Rows are one point carried round by a steady rotation, each followed by how many ticks it has turned.
The counts run from 0 to 292.
[-16   7 -11   5 -59  39 -24  23  16  32 -20  25  11   6 -24 -29  -6   0
  11  22 -16  28  24  26 -16  11  43  10 -25  64 -30 -20 -53 -16   2 -36
   7   8 -22 -35  24  17   3  -9 -17 -35  38 -24  -9  28 -14 -43   2 -20
 -26   5 -63 -22  41  22   8]
202
[-32   2  20   6 -50  43  10  28  34  15 -28  28   1  -7 -26 -14  14 -23
   9  11  26  18  53  31 -14  17  17   4  16  40 -30  -3 -38 -40 -33 -36
  -9  23 -43  -7  24   1  10 -12 -17 -15  41 -24  20  41 -28 -13  32  19
 -36  36  -8  27  19  24  34]
285
[-29 -17  -1  -8 -19  30  -3  41 -11  35   8  42  42  -6   3  11 -27  -2
   4 -10  15  11  41  16  -7 -27  43  41  -1  38  -5   5 -25 -35  25 -19
  20   5 -35 -10 -13 -20  24 -52 -35 -33  39 -41   3   8  10 -23   5   3
 -31  48 -42   1  -6  19  30]
229
[-38 -17  -5  -6 -29  26   1  20  15  46 -14  45  53  -8 -10 -19   2  21
 -19   8  24  33  41  17   9   7  17  64 -33   5 -19  13 -38 -23 -21 -30
  35   4 -33 -37   9 -19  30 -10 -37 -46  23 -29 -16  19 -12 -24  11 -12
  -4  31 -40  -4  -3  -4  12]
135
[-32 -37  -4   2 -31  25 -11  52  29  17 -47  41  29  18 -17   1 -32  30
  -2  17  14  21  46 -10 -18   7  -5  37  -9  31 -19   7 -36 -12 -10 -14
  16  15 -38 -34   8  -3  30   4  -3 -24  68 -40   6  20   0 -14   9 -16
 -11   1 -43 -19  -2  -5  10]
272
[-30 -18  14  -7 -51  53   6  28  11  -2 -28  17   8 -27 -11 -14   5  -5
  -6  34  -1  16  53  18  -2  25  32  10  22  61 -24  -3 -36 -31  -7 -37
 -23  18 -47 -37  24  13   1  16 -16 -35  40 -27   5  32 -24   7  25  15
 -34   6 -30   7  16  24   8]
14
[-35   4  17  23 -15  27  -4  32  -1 -16 -37  53   6  20  -3  26 -18   1
  -4  33 -44 -11  56  15  -9   2  12  11  43  35 -23 -26 -27 -32 -11 -40
 -24  -6 -14 -37  25  -4 -12 -17 -20  -7  26 -21  26  40  -3 -58 -30  -5
 -44  -3 -25 -27  -5  21  10]
78
[-41 -21  22   7 -27  22   0  44  38 -10 -42  34  13  33 -14  31 -17  12
  -3  13  -8   6  56  -4 -28   5 -12  45   4  19 -21   5 -27 -16 -23 -19
 -11  10 -15 -23  17 -27  20 -34 -31 -14  42 -15  25  12   5 -34 -26  -8
 -15  20 -29   6 -10  24  26]
130
[-36 -10  21  18  -8  12  14  37  -6   6 -50  74  17  39  -6   8  -6  -4
 -17  28 -12  -6  67   3 -18 -14   6  12  46  43 -12 -14  -8 -47 -16 -40
  -6  -5 -16 -25  10 -31   4   0   5 -11  17 -42  25  19 -19 -44 -13  -1
 -30  27  -9 -24 -22  -3   9]
180
[-30  21  -2   0 -24  49  24  13 -26  29  29  51  28 -29   6  -7  -8 -12
 -22  14   6  24  57  35  32   3  57  27   1  42 -29  -9 -34 -33   6 -34
   3   2 -26 -19  23  10  -2   1 -10 -46   1 -28  -1  36 -36  -7  23 -15
 -39  31 -19 -18  25  13  12]
18
[-36 -24  -3   9 -40  32  -7  40  10  25  13  50  22  31 -12 -18 -41  -7
   6   5   4   5  36   5   4 -37  45  23 -21  47 -13   1 -25 -17   8 -14
  24  11 -36 -23  -3   2   8 -24   2 -31  54 -30   5   6  14  -8   8 -22
 -20  46 -53 -27  -3  26  24]
280
[-39   5   4  15 -62  39 -18  26  12  22 -39  37   5  -7 -26 -25  -3   3
  10  15   0  16  50  14 -13  22   8   9  -3  47 -17 -10 -37 -19 -31 -53
 -14   9 -44 -41  26  22  -2   1   1 -23  46  -7   9  52 -34 -40   4  -2
 -34 -11 -21 -25  27   8  18]
116
[-42 -17  15  18 -35  38  -5  66  14  -7 -42  29   5  46  -3  29 -41  20
   1  16 -13  -1  68   4  -1 -17  14  15  24  20 -27   4 -13 -19  -3   0
  -3  24 -32  -9  18 -33  19 -30 -17  -2  54 -45  34  15   6   1  -7   5
 -14  15 -30   9  -2  11  16]
232
[-21 -10  -6   5 -30  16 -30  61  38  31 -60  33  20  26 -14  -6 -29  27
  15  -2 -14   8  46  11 -43 -16   0  33 -26  35 -23  11 -29  -4 -12 -19
   8  15 -19 -36   0 -19  20 -36 -28 -19  58 -32  10  21   6 -44  -7 -12
 -10   9 -46 -15  -3   9   9]
217
[-42   7  20 -14 -44  38  26  13  -7  -4 -13  49  -2 -12 -20   3 -12   5
 -16   1  17 -13  50  37 -15  14  12  37  27  44  -4  -3 -39 -11 -30 -62
 -35   1   0 -32   0  15   4 -12 -16 -22  25  -1   5  66 -52 -29  -3  20
 -45  19 -15  -6   1  25  20]
207
[-29  10   6   7 -13  11   7  31 -18  13 -24  66  16  11   1 -14  21 -13
 -33  19 -28  12  57  25   5  -4  30  15  14  43  -8 -21  -9 -38  -5 -51
   9 -22  -8 -38   2 -25  -2  -8 -18 -21  -3 -29   5   9 -26 -55 -14  -2
 -38  35 -24 -18 -10  15  14]
266
[-49   5  25  13 -30  53   8  38   2 -19  -2  34 -19  15 -12  32 -23   0
 -13  30 -26 -16  69  30   2   0  21   9  40  42 -16 -16 -23 -25 -15 -31
 -33  19 -12 -12  14  -8  -3 -23 -20 -10  28  -1  32  44  -8 -11 -14   5
 -39  14 -19  -7  -2  47  30]
247
[-31   2   2  21  -7  18   1  42  -6  25 -15  72  25  45  -1  21 -33  29
   7   2 -10   6  56   7 -16 -35  14  49  -2  18  -5  -3 -24 -27 -17 -25
  17   8   1 -16 -14 -30  24 -42 -13 -13  14 -26  27  39   6 -48 -36 -13
 -23   5 -16 -37 -22  17  11]
126
[-40  36   1  17 -28  55  -2  14 -14  28 -18  48  25 -16 -17  -1  12   8
  -3   9  16  27  76  25   7  -6  10   7  18  16 -16  -2 -37 -44 -35 -40
  -7   3 -20  -8  34  -6 -10 -20  -9 -12   2 -12  33  61 -28 -35  -5   7
 -43  21  19   0   8  15  15]
26
[-45  14  11  -6 -34  27  41   7  -9  -6   6  60  -1  11 -19  23  -7  15
 -29  -1  -2  -4  79  45  13  17   9  51  18  19 -21   5 -28   0 -32 -47
 -22  -3   4 -25   6  -6  13   4 -27 -33   0   9  -6  57 -36 -15 -22  -4
 -33  31 -11  -8   1  24   8]
121
[-28 -10  -1   6 -31  26  -7  20  20  34 -29  37  22   5 -26  16 -17  15
  18  -6   9  20  31  -4 -22 -16   1  40 -18  38 -13 -11 -63 -27 -11 -40
  20  -4 -10  -6  18  -4  17 -55 -24 -15  43 -32   6  36 -10 -76 -11 -18
 -31  17 -34 -12  17  18  22]
166
[-37 -24   3  15 -33  41 -10  56  13  18  -6  46  18  10 -20 -34 -13 -11
  10  16  26   8  47  -7  -2 -18  25   8 -21  51 -16  -4 -29 -23 -10 -26
   5  29 -45 -26   2   4   8 -12  27 -26  50 -21  22  33   4   1  18  -2
 -22  22 -29 -31   0  26  32]
194
[-23  -8  10   4 -35  46 -15  40  34  12 -24  28  27  -3 -21 -32   3 -33
  -7  29 -14  19  39  27  -5   3  41  13 -16  57 -30  -5 -26 -41  -5 -27
  11  10 -50 -40  28  10   7  -3 -10 -25  37 -30  15   0   1 -12  11  -5
 -17  39 -42  -2  20  26  18]
147
[-39  25  11   2 -48  47  13  22   4  14  -6  33   0   4 -24  -7  20 -10
 -17  14   4  16  74  52  16  19  25  15   0  30 -34  10 -27 -25 -40 -36
 -14  10 -21 -16  48 -13   7  -7 -32 -19  -8 -25  13  42 -30 -17   3  -9
 -32  43   1  12  11  23  16]
199
[-48  22   4  10 -65  51  -3  47  -9  25  12  31   4  -5  -4 -31 -12   9
   1  15  -9   8  70  39  15 -11  48 -12  -4  37 -23  -8 -16 -24 -19 -40
 -22  22 -25 -23   3   1  -5 -19  13 -17  17  -9  20  44 -21  -1  -1  16
 -57  19 -19 -24   6  27   8]
22
[-30  -8   6   9 -58  44 -36  42  28  24 -18  29  21   3 -15 -13 -23  17
  24   9   9  13  50  17 -25 -15   4  16 -31  29 -28   4 -27 -11 -26 -29
 -15  29 -37 -20  -3  -6  21 -52 -12  -9  43   4  31  43   7 -36   4   3
 -34  15 -24 -18   4  22  29]
76
[-32 -18   5  23  -4  37  15  39  -5 -14   2  66  26  30   7  33 -44   1
 -22  46 -27   6  45   8  30 -19  48  45  32  46 -25  -9 -28 -20  11 -16
   7   6 -23 -32   8  -7   6   3 -12 -39  31 -32  21  13  16  -6  -9 -11
 -21  14 -38 -29 -11  20  15]
55
[-28  -6   4   2 -20  27  19  35  12   0 -11  67  15  44 -14  27 -41   4
 -25  37   0  15  46  -2  29   0  22  45  -2  31 -30   1 -50   4   0  -1
  20  26 -25 -26  33   8  16  16  -4 -38  41 -40   6  25   3  -2 -13 -34
   6   6 -31 -37  14  11  11]
16
[-34  17  -1  15 -39  26  -5  40   5  19 -27  57   2  30 -22 -18  21 -15
 -14  31 -33  19  59  29  16   8  34   8  14  55 -27 -10  -3 -25 -13 -21
   8   6 -29 -48  46 -11 -14  18  -3 -18  13 -42   5  32 -21 -20  11 -23
 -30  28 -23 -27  19   0  11]
148
[-29  -5   4   2 -39  46 -20  44  -1  47 -38  20  34 -35  -4  -4   6  24
   5 -11  12  27  64  24 -19   0  27  11   2  26 -22  -9 -16 -43  -7 -33
  -4   7 -33 -21   0 -32  14 -35 -34 -25  27 -41   9  27 -21 -25  24  18
 -49  40 -26  24  11   1   8]
269
[-47 -20   3   5 -39  20   3  42 -14  23 -25  47  24  -5   5 -28 -15   9
 -24  12  -5  -4  71  13   5  -4  25   8  16  38 -14   9  -8 -30 -26 -42
  -9  16 -25 -45  -6 -19  -2  22  21 -28  14 -31   9  38 -27   2   4   7
 -43  26 -13 -38 -19   0  14]
140
[-51  -5  27   2 -27  41  21  33   1  14 -11  59   7   3 -22  -5  14 -15
 -22  15  22  13  81  22   2   6  19  13  29  33 -24  16 -14 -52 -26 -31
 -10   5 -41 -15  16 -24   8  -1 -19 -24   1 -27  27  46 -25   3  24  20
 -27  50   6   9  -5   1  30]
144
[-37  16  -1   0 -30  48 -18  38 -11  37  -9  32  38 -27  -5 -11   9  12
   5  -5  -1  21  62  44 -12 -13  40  18 -21  12 -18  12 -20 -35 -15 -46
  11  -1 -28 -21  -2 -19  22 -49 -39 -26   5  -2  24  30  -9 -38   5  12
 -53  43 -23   7   1  25  15]
214
